128 stands for zero in the data rows.
Here are some points:
[125  99 162 179 141 166 139  94 121  60 186 216 159 203 136  74]
[134 127 127 136 127 137 126 126 123 119 132 126 134 130 127 128]
[133 126 130 137 132 141 133 115  89 102 132 187 140 149 158  99]
[123 113 139 169 161 183 150 107 140 142 113  92 118 105 111 142]
[146 146 132  87 107  77 116 164 116 111 123 161 153 196 138  97]
[129 125 130 130 129 139 126 131 135 145 124 107 128 121 127 141]
[115 120 130 150 135 138 143 119  95 104 136 170 145 147 157 111]
[115  86 180 185 126 171 142 131 136 104 158 150 127 142 135 137]
[152 136 102 113 107  98 117 147 139 133 116 113 121 113 123 139]
[ 64  44 254 183 178 152 174  90 144 152  92 103 120 121 118 146]
[150 163  47  52  95 133  59 135 143 148  92  82 120 126  90 135]
[125 126 127 132 126 134 128 126 115 122 150 135 141 136 145 122]
[119 131 139 142 130 142 143 117 103 116 160 147 142 145 155 103]
[136 132 119 122 122 124 121 122 144 147  98  85  98 100 108 146]
[152 196 113  12 119  68 109 156 128 128 128 121 131 126 126 132]
[135 137 111 114 127 119 124 132 125 122 144 139 140 152 137 115]
[132 135 123 126 136 131 128 126 116 104 148 163 136 141 145 116]
[123 131 125 137 125 143 136 122 129 139 125 112 128 119 124 135]
[139 176  98  63 111  73 106 136 141 166 105  71 115  91 106 146]
[128 122 135 133 130 136 132 126 136 153  93  86 109 103 101 142]
[130 127 137 124 128 139 138 125 123 127 129 127 131 134 134 125]
[ 66   0 255 243 192 125 184 116 115  95 171 145 151 121 141 134]
[128 132 124 128 130 131 132 121 122 101 162 147 138 140 143 121]
[114 103 150 161 136 151 135 111 139 151 109  98 115 117 121 138]
[122 119 126 162 136 144 140  99 118  99 132 183 133 147 135  83]
[126  95 145 179 126 149 127  96 133  91 145 181 127 151 129  93]
[171 143 107  73 107  85 100 185 128 129 129 123 138 130 130 124]
[141 135 125 120 120 121 119 145 145 160 108  73 103  90  96 179]
[112 112 138 146 140 148 145 111 134 136 123 117 122 121 124 137]
[137 143 121 118 127 118 125 130 120 113 134 142 131 151 134 122]
[131 130 129 131 132 135 126 128 117 121 118 141 145 136 138 118]
[131 128 129 133 132 138 133 124 138 156  85  94  99  89 110 148]
[126 126 125 135 126 134 131 121 141 156 114  86 115 117 112 147]
[147 153 112 101 101 101 124 152 148 156 105  90  93  89 114 156]
[131 134 127 118 129 126 131 133  96  63 150 255 154 179 157  68]
[130 133 134 130 135 138 130 125 119 106 172 149 150 137 134 119]
[157 152  96  73 128  92 103 153 107 115 150 170 138 149 145 118]
[113 114 138 160 144 144 143  99  93  97 151 199 141 157 154  78]
24 more points follow, each with its number after it:
[ 97  89 115 182 130 191 140  64  97 104 111 159 132 159 139  84] 0
[105 116 184 205 139 168 162 105 113 119 158 163 136 137 153 124] 1
[149 180  25  80 113  94  95 126 126 102 190 150 141 156 151 134] 2
[105  47 190 217 164 195 151  62 123 108 148 138 134 137 134 113] 3
[113 110 158 169 128 163 153 117 142 149 112 100 126 114 120 132] 4
[128 133 120 126 126 136 135 120 149 160  88  92 116 119 114 141] 5
[110  86 219 219 146 166 159 114 119 119 163 151 137 138 134 136] 6
[130 125 123 136 138 137 131 126 129 120 139 143 136 137 136 128] 7
[132 139 116 115 134 127 120 138 118 104 149 164 139 145 145  92] 8
[114  64 185 175 185 175 162 100 131 146 112 101 117 118 121 142] 9
[143 156 107 111 113 126 118 156 129 124 124 119 129 128 125 127] 10
[129 130 122 137 126 137 140 125 141 146 109 104 130 114 121 139] 11
[135 161 120 110 118 105 126 140 137 143 126 116 129 126 126 141] 12
[153 132  97 116 116 116 114 142 147 138 109 106 123 105 118 143] 13
[133 135 119 130 128 138 123 123 159 172  44  83  91 131  96 136] 14
[158 149 116 103 121 104 106 136 151 149 118  99 122 100 110 144] 15
[133 170  82 110  99 133 111 146 129 136 123 123 134 129 132 130] 16
[127 128 129 130 132 138 128 119 133 139 123 101 110 101 115 147] 17
[115 110 175 176 162 194 167 102 142 144  85  72  94  65  99 150] 18
[115 116 121 163 134 160 139  97 121 123 119 138 129 141 139 120] 19
[ 27  54 139 254 122 255 156   0  70  79 130 194 124 249 138  45] 20
[136 149 119  96 119 104 121 144 130 138 124 106 121 113 125 138] 21
[152 136 103  94 111  98  97 156 128 133 133 121 137 135 128 126] 22
[135 144 126 117 132 134 125 146 124 115 129 143 132 129 128 115] 23
Which three of these numbered points are nearest to each point below by angle, seen from the average point of the first points? Their numbers follow each, nearest first.
[128 138 116 122 125 127 130 136 130 112 149 154 143 146 140 105] > 8 2 23
[139 149 122  95 135 116 128 152 121 116 130 151 127 136 127 112] > 23 8 10
[154 139 115  91 118  91 114 152 129 132 139 124 134 133 128 122] > 22 21 12
[125 126 127 132 127 130 127 124 143 159 111  80  82  90  79 163] > 17 5 11
[  0   0 255 255 137 255 147   0  51   0 220 209 131 227 134  17] > 20 3 0
[119 117 162 145 134 138 147 130 160 182  20  67 101 110  88 125] > 14 5 11
[181 196 127   0 124  72 105 211 110 107 129 168 132 155 138  94] > 23 22 10
[132 131 131 125 128 127 129 129 146 156 106  74 105  84  88 177] > 17 11 5
[118  94 156 160 132 155 144 116 131 145 114 105 125 118 120 134] > 4 9 18
[118  83 186 182 134 138 149 127 126 117 154 135 132 130 131 132] > 6 1 3
[151 135 119  99 123  88 121 162 159 153 114  88 115  86 115 175] > 15 21 13
[133 134 122 125 125 127 120 124 131 132 125 121 134 132 123 130] > 15 13 12
[122 130 131 129 130 134 134 124 124 117 145 150 125 136 131 128] > 7 8 1
[162 153  57 102 113 120 109 145 157 160  61  89 115 115  98 154] > 13 15 5
[147 151 137  65 140  85 115 187 124 121 126 152 124 144 138 100] > 23 22 10
[139 141 118 119 123 121 131 138 128 135 130 122 140 133 130 127] > 12 10 16
[134 179 105  73 129 123 120 159 137 115 128 128 130 127 132 125] > 10 23 16
[158 156  52  99 108  97  92 139 141 154  75  98 116 101 103 145] > 13 15 21
[133 126 130 137 129 137 134 124 126 125 137 126 135 130 135 129] > 7 4 11
[127 161  69  80 118 129  96 127 131 112 161 145 133 130 149 136] > 2 16 22
[175 196  11  65  78  70  91 207 136 137 113 110 125 116 123 144] > 10 22 16
[ 96  87 194 192 116 169 177 123 127 131 140 130 128 128 131 139] > 6 1 3
[107  77 226 183 172 139 170 127 125 111 167 148 147 125 141 136] > 6 1 3
[134 145  97 102 115 121  97 122 133 136 121 114 125 120 120 126] > 16 15 13
[ 81  42 244 247  93 156 162  96 111 103 159 159 119 133 146 119] > 6 1 3
[134 134 106 125 124 124 128 128 142 155  97 106 110 105 114 142] > 5 11 13
[124 138 121 127 136 120 127 132 125 104 156 153 130 162 135  90] > 8 2 23
[116 109 128 140 147 157 139 109 164 195  97  75  91  35 103 184] > 17 11 18
[161 131 122  87 123  82 115 171 166 133 118  77 123  72 110 179] > 15 21 13
[ 96 112 131 197 138 184 162  90  81 119 126 205 145 191 178  76] > 20 0 19
[109  94 180 211 140 138 161 118 121 115 162 156 137 125 141 133] > 6 1 3
[105  98 180 202 191 206 161  89 135 142 110  98 117 110 118 140] > 9 18 4
[ 90  85 173 208 160 150 176  96 104  95 166 186 155 133 162 102] > 1 6 3
[129 142 130 118 134 123 126 145 128 113 130 144 136 141 133 102] > 23 8 10
[127 107 146 150 148 151 141 113 136 140 120 110 108 112 119 142] > 18 9 4
[145 134 114 115 122 120 120 144 140 127 130 121 129 125 122 136] > 13 15 10
[132 135 112 130 128 135 129 128 142 155  78 102 112 122  99 138] > 14 5 11
[148 141  99  95 119 109 110 146  79 100 188 209 164 192 168  89] > 8 2 23
[124 126 121 161 135 163 140 105 131 125 126 124 133 125 124 126] > 19 4 18
[ 91  95 163 203 149 157 175  81  91 101 165 184 151 145 166 100] > 1 3 20
[119 113 122 152 136 159 140 109 117 117 123 147 135 153 135 108] > 0 20 19
[ 92 101 124 186 147 174 138  83 102 101 126 168 140 155 137  89] > 0 20 19
[113  98 145 173 143 163 136  96 121  87 145 177 148 148 135  98] > 20 0 3
[128 152  88  92 139 120 114 115 133 119 141 141 124 137 128 136] > 2 16 22
[119  96 144 171 171 186 143  86 133 160 112  92  94  81 124 163] > 18 9 4
[155 154  47  67  88  55  69 188 121 124 156 146 145 155 148 116] > 22 2 10
[130 143 121 112 128 125 122 126 107  97 171 206 144 175 153 114] > 8 7 2
[130 134 110 123 124 139 121 123 135 149  95 104 121 134 107 134] > 14 5 11
[127 127 134 129 129 135 129 124 118 117 142 152 141 144 131 116] > 8 7 20
[127 135 127 117 121 120 126 130 127 108 118 156 162 165 147 106] > 8 23 2
[129 104 131 175 144 160 144  98 133 116 124 147 134 141 143 110] > 19 0 3
[130 128 123 126 135 127 127 127 106 115 178 155 149 169 152 104] > 8 7 2
[149 151 106 103 121 132 116 155 130 144 124 114 128 125 125 142] > 10 21 16
